One turning vector, and how many steps it has turned:
The counts run from 0 to 124.
[-37 -57 -48  20   8 -11   0 -27 -11 -22  28  52  -4  12 -26 -14 -12 -13
 -22  16   8   1  27  -4 -39 -15 -35  13 -15  -2  18  -8  -2 -45  34   8
   6 -45 -20  11  47  19  10 -17  13 -18  18  21  14  28 -20  28   8 -13
 -38  -1  -3  22  15 -26  10   0 -29 -35  -8  38 -38  19 -23  43 -19  25]
90
[-31   2 -27  33  68   6  25   6  37  43  14   8 -10 -19  17   6  -3 -13
  -8 -17  -1   5 -16  10  39 -33  20   1 -15  46  34 -29  12  25  -9 -24
  13  20 -38  43  55  23 -20 -12 -14  17  26 -34 -12 -24  14 -11 -16 -31
 -19  19 -12  23  47   9  21 -45  24  10   2 -11  -2 -10  46   3  12   8]
23
[-15  -2  12  13 -22  23  21  40   6 -42   9  10 -42 -62  10  -1  19  -1
  27 -39 -18  18 -23   8  37 -51  24  22 -32 -11   8  30  12  23 -33   7
 -29 -34  -4 -11 -36 -35   4  -4  -2 -21  34 -21  28  -4 -30   8  32   1
 -45   6 -21  23  25 -28   2  -7 -10  -1  -8 -31  -7  12  11 -23 -29   0]
68
[-16  -4 -27  35  72 -42  27 -11  54   9  34  23  -8 -23  -9   3   6 -12
 -35 -23   0  15   1  34   6 -27   3   3 -26  27  19 -28   3  -7   6 -12
   1  -9 -47  50  59   8   8 -28  -7   2  42   9  -6 -12   6  25  -2 -36
 -33   7 -18  53  53 -32  -6 -16  22 -11   2   1 -20  13  12  13   0   2]
87
[ -9  -9   0  -5  25   4  37  64  28   5  15   0   0 -29  -7 -32  -1 -18
  31 -26   6   9 -20 -15  28 -17   8   7 -10   5  -2  31  -9  67 -31 -10
 -43 -42 -22 -23  30 -36  -2   6  -1  -5  21 -23  19 -20  -6 -22  45  -1
 -42 -30 -21 -11  36 -21  16  16 -17 -17  21 -34   7  34  12  -1  23  30]
70
[-14 -23   8  -7   8  29 -25   5 -27  45 -31 -38  -2  35   5 -13  11 -16
  32  26   5  13  -8   8 -11 -16  28   8 -25   0 -13   8 -17  17 -30 -20
  -3 -12   3 -27 -26  29   4 -10  29  44 -19 -46  35 -23   1 -37 -15 -38
 -10  47 -13   4   3   5  65 -11  30  16 -21 -43  24   4  14  29  -3  53]
46
[-58 -28 -59  12  13  23 -16 -28 -30 -12  22  46 -27  14 -34   1 -16   2
   6  13  20  -4  29  -1 -21  -4 -17  19 -31  -1  12  -9 -13 -42   9  21
  22 -37  -9  -4   6  40  24 -28  35   2  21   6  42   4   8  24  12 -25
 -13  14   1  20  32 -28  29  -6  29 -14  -7  34 -16  38 -24  26  -3  26]
29
[-51 -49 -18   7  14  36 -40  12 -33  51 -27  -5  -1  38 -22 -18 -20 -25
  24  37  10  -2   9 -14 -23  -9  -4   0 -13   9   2  -4 -13   4  -8 -14
  16 -18  -2 -25   8  56 -16   9  39  15 -18 -53  21   5  14 -31   4 -14
   4  17   8  -2  12   6  69 -17   0  11  -3  -9  25  -1   0  29  11  54]
108
[-20 -48  16  16  10  -6 -37  -8 -19  14  -5  -9  -6  17 -16  -5  21 -16
  16  23  -8  44   6  10 -27 -33  28   3 -16 -44  -6 -13  -2  -1 -23 -13
 -11 -29   8 -19 -11  28  13   0  49  18  -8 -43  35  20  -7 -19   0 -21
 -28  54  -7  25   5  -2  51 -17 -23  22 -22 -45   6 -19  -8  26 -22  63]
76
[-34 -47  10 -19   9  -2 -44  25 -21  11 -10  14  -9   1 -31  -2  -4 -17
  20  38   0  33  14  15 -32 -16   1   6 -30 -24 -17   0 -29  15 -15 -21
 -12 -18   6 -41 -16  17   8   0  36  12   7 -38  32   3   5   4  23 -18
  -2   9  -6  31  19 -36  83  -1  -1  29  -9 -29  40  19 -30  21 -17  34]
14
[ 40 -11  12 -16  44  50  28  -5 -18 -30 -19   0   1  -4 -11 -32 -15  -4
  28  20  -7 -56 -42 -29  13  -8   0  17 -12  36  21  36  -5 -28  -3 -27
 -11  18 -43 -25 -29 -35  17   7   0  -3  -4  -2 -29 -17 -50  -3   2  18
 -18  -7 -30   9  -2 -30  24   0   2   2 -19   1  14  51  24  41 -32  -4]
96
[  4 -20 -35  26  -3  34   7 -36 -32 -28  22  27 -26   7  10   7  -1   1
  20   4  12  15  47  -3 -21  -4  -3  41 -26  -7  13  17  27 -48  16  -1
  18 -20 -25  18  24 -12  36 -26  25  -2  -2  11  30  24 -30   2 -18 -32
 -46  40 -10   4   8 -22   5 -10   5 -24 -33  21 -41  27   8  54 -11  29]
122
[-58 -14 -63  33  65  14  27   6  32  29  17  15  -6 -16  -8 -18  -8  -7
 -13 -33  -2  -2 -37 -15  40 -30  10 -10  -7  39  39 -25   9  18 -20   7
  -5 -15 -21  22  34  39 -27   0   0  -1  39 -24   0 -19   4 -10  13   3
 -14  -5  -3   3  44  12  -9 -36  -7 -13  11  -4 -21  -4  28 -17  21   7]
85
[-37 -17 -43  30  23 -36  14  -3  31  22  27  31  -6  -3   7 -15 -12 -18
 -39   5  14  10  22  19 -42 -13 -29   1 -26  62  18 -18  18  -7  28  -9
  16   4 -28  28  74  26 -12  -6 -20 -24  33   4 -14  -5  16  33  -4 -36
 -15 -17  -8  34  37 -12  18   2   4 -24  11  26 -12   7   1  30  15  12]
25
[ 24  -6  28 -14  60   9  50  44  30  -2  22  10  10 -30   6 -30 -10 -20
  25  -9  10   6  -3  -7  27 -11  13  13  -9   7   2  28  19  36 -14 -44
 -16  -9 -50  -1  52 -55  14   0   0  12  10 -15   0  -5 -24 -30   8  -5
 -52  -5 -29 -10  35 -36  20  -5 -28   1   9 -27   2  36  16  32   9   9]
8
[-43 -38  -3   7 -49   4 -40  36 -36  14 -10   9 -19   8   0 -19  -6 -23
  12  28  18  37  35  -3 -55 -16 -13  22 -35 -19 -16  15  -3  21   4  -4
   5 -38  18 -40   2  16   3   7  22 -12  -5 -43  44  19   9 -12  17 -25
 -21   6  -6  11   5  -7  46  11 -12 -13 -18   0  14   2 -21  31  16  62]
44
[-17 -35 -51  22  38  -4  35 -22  16  -1  24  25  10  18 -29 -33 -15  -5
 -25   5   6 -15  10 -23 -33   0  -9   4  -6  25  36 -17  15 -27  27 -12
   5 -23 -33  16  78  12  -2   0   2 -23  10  11 -12  11 -22   2  -3  -2
 -42  -1  -6   3  12 -17  -7   0 -44 -41  -3  28 -41  29   1  55   6  27]
89
[-24  -5  14   5  25  58  19  59  -3  -6   5  23 -19 -47   7 -25 -30 -16
  46 -16   3   0 -12 -24  48 -28  23  19 -11  -4  29  41  16  38 -29 -22
 -17 -13 -27 -17   3 -25  -6  11   1 -14  17 -48   2   1 -19 -40  21  10
 -28  -8 -11 -17  18 -17  21 -25 -32   6  -3 -17   6  15  31 -10  -3   8]
100
[-41 -33 -17  -9  21 -10 -23   9  -2  34 -28 -23  16  37 -34 -27  11 -19
  10  37  -4 -10 -41  -3 -34 -21  -3 -13 -12  27  -1  -7 -45  17 -21  -9
 -16 -26  24 -46 -19  53 -14   8  25  14   5 -29  17 -27   4 -16  25   3
  19   2  -3  29  16  -2  60   4  20  16   9 -26  27  11 -13  20 -11  55]
78
[-47  10 -42  55   5   3  16   5  17  20   3  -1 -34 -28  30  19  24  -1
 -10 -40 -14  18 -18  19  30 -46  36   3 -41  29  25 -16  23  22 -18   8
   1 -14 -10  33 -14  34 -28 -11  -1   6  36 -27   6 -28  13   7 -13 -27
 -16  18 -25  31  39  15   2 -31  31  -2 -21 -33  -8 -24  40 -28   5  11]
53
[ 24 -13 -31   4  78  25  24 -51 -10 -17   0  -4  -3  26 -28 -17  18   9
  10  11   0 -37 -40  -9   8  -5   8   5  -4  23  17  -4 -16 -37  -2  -5
   1 -13 -33   5 -25   5  22 -17  37  30   5  22  -3 -31 -33   8  -7 -20
  -5  34 -24  21  16 -29  32 -10  41   3 -17  -4 -11  51   8  46 -43   3]
0
[ 10 -14 -34  23  65 -11  45 -29  40   7  35  19   7   6  -5 -17   2 -11
 -29 -14   7  -7  -9   2  -9 -11   3  -5 -10  23  28 -18  22 -17  11 -27
   4  -6 -49  44  68   4   2  -9   1   7  21   5 -20   5 -17   3 -27 -24
 -47  14 -14  19  27 -11  -8 -17 -13 -24  -3   9 -40  10  24  55  -2  26]
88
[-34   4   7  10  -9  26  19  52  -3 -34  18  35 -39 -67  15  15 -10  -3
  31 -24   8  13  -1   1  46 -39   5  39 -45   5   7  45   9  27 -13  -5
 -18 -21 -26 -13 -14 -26   9 -14 -11 -22  33 -31  30  -8  -4   8  29 -16
 -33  -7 -17   7  36 -38  14 -11  19   4  -2  -3  19  30   9 -25 -17 -12]
37
[-33   0  -9  10 -21  57  13  48 -21 -38 -11  34 -37 -46  17 -20 -29  -4
  31 -24  12 -15  -6 -23  31 -26  -9  18 -33  29  26  46   6   8 -11   4
 -16 -25 -24 -37 -14 -25 -10  -5 -20 -50  25 -32  17 -13 -17  -3  36  14
 -34 -34 -14 -10   9 -16  -5   3  -3 -15  -9  19  12  37  18 -27  -9  -2]
36
[ -7   3   6  16  -2  75  31  22 -31 -48 -15  17 -30 -27  30 -22 -24  -3
  40 -16   4 -34 -22 -34  30 -24  10  18 -14  37  36  55  18 -16 -13  -3
  -7 -12 -32 -19 -25 -29  -5  15  -3 -24   7 -16  -7  -8 -49  -5   2  15
 -42   7 -30  -9 -12 -12  -8  -6  -5 -24 -29  17  -4  39  47   4 -25 -11]
35
[  7 -20  10  15  26   0   0 -23   9  22 -36 -41   8  21  -3 -21  33 -12
 -20  19 -32 -12 -53  21 -18 -47  26  -6 -23  33   9 -10  -9  -6 -12 -20
 -13  19  -8  -4 -27  26 -29   7  -1   9   5 -19 -35 -37 -18  12  -9 -16
  15  36 -30  54  -2   8  47 -24  21  19 -27 -38  18 -14  19  25 -36  28]
80
[-13 -31 -49  42  23  21   7 -39 -11   8  13  19 -15  30   0  -6  -6  -7
  -9   6  12   8  39 -17 -22  -9  10  22 -13  20  33 -16  29 -46  18 -12
  27  -4 -25  22  43  25   7 -10  19  -6  -4  -2  -2  22 -13  -9 -33 -27
 -42  30   5   2  13  -8  11 -27 -11 -24 -19  33 -41   0  24  49  15  32]
27
[-13 -39 -43 -14  59  47   7 -12 -23 -14   2  35   1  13 -56 -26 -17   6
  39  14  23 -29  -7 -33   3  10  -8  21 -11   1   7   7 -19 -29  -8   5
  -4 -35 -24 -23 -13   8  34  -8  41  10  11  11  33 -12 -15  -2  23  11
  -4   2  -4  -8  16 -29  37  -1  17  -8  -1  12  -7  65 -11  32  -6  22]
93
[  3 -24  12 -14  26 -10  38  50  23   3  18  17  22 -19 -19 -33 -13 -33
  11  10  13  14  13 -13 -19  -7 -13  12  -7  10  10  37   6  34   6 -36
 -16 -12 -39 -21  82 -38   9  13 -11 -24   4 -22   0   7 -20  -9  17  -5
 -42 -32 -14   4  22 -38  18  10 -41 -15  25  -6   5  34   3  42  16  26]
9
[-32 -31 -49  -5   1  37 -14  -1 -47 -11   5  27 -14  11 -20 -11 -21   5
  33  20  35 -19  24 -17  -5   5 -19  23 -18   4   5  27 -11 -22  -8  23
   7 -46  -2 -36  -6  11  38 -25  31  -7  12   5  44 -14  -1   1  28 -19
 -17  -1  -6 -10  18 -27  35  17  31 -18  -7  28  -5  69 -23  34   2  38]
124
[ 27 -17  38   0   6 -43  29  30  34   0  23 -11  10 -20  11 -10  24 -30
  -7   4  -8  54  15  32 -16 -25   8  23 -23  -7 -16   9   6  40 -13 -37
 -18 -18 -28  -8  49 -43   3  -7  -1   1  -2 -19   8   1 -24 -12   2 -40
 -49  10 -28  36  34 -25  22  17 -27  -4  -2 -48   3   8   3  33  -8  38]
72
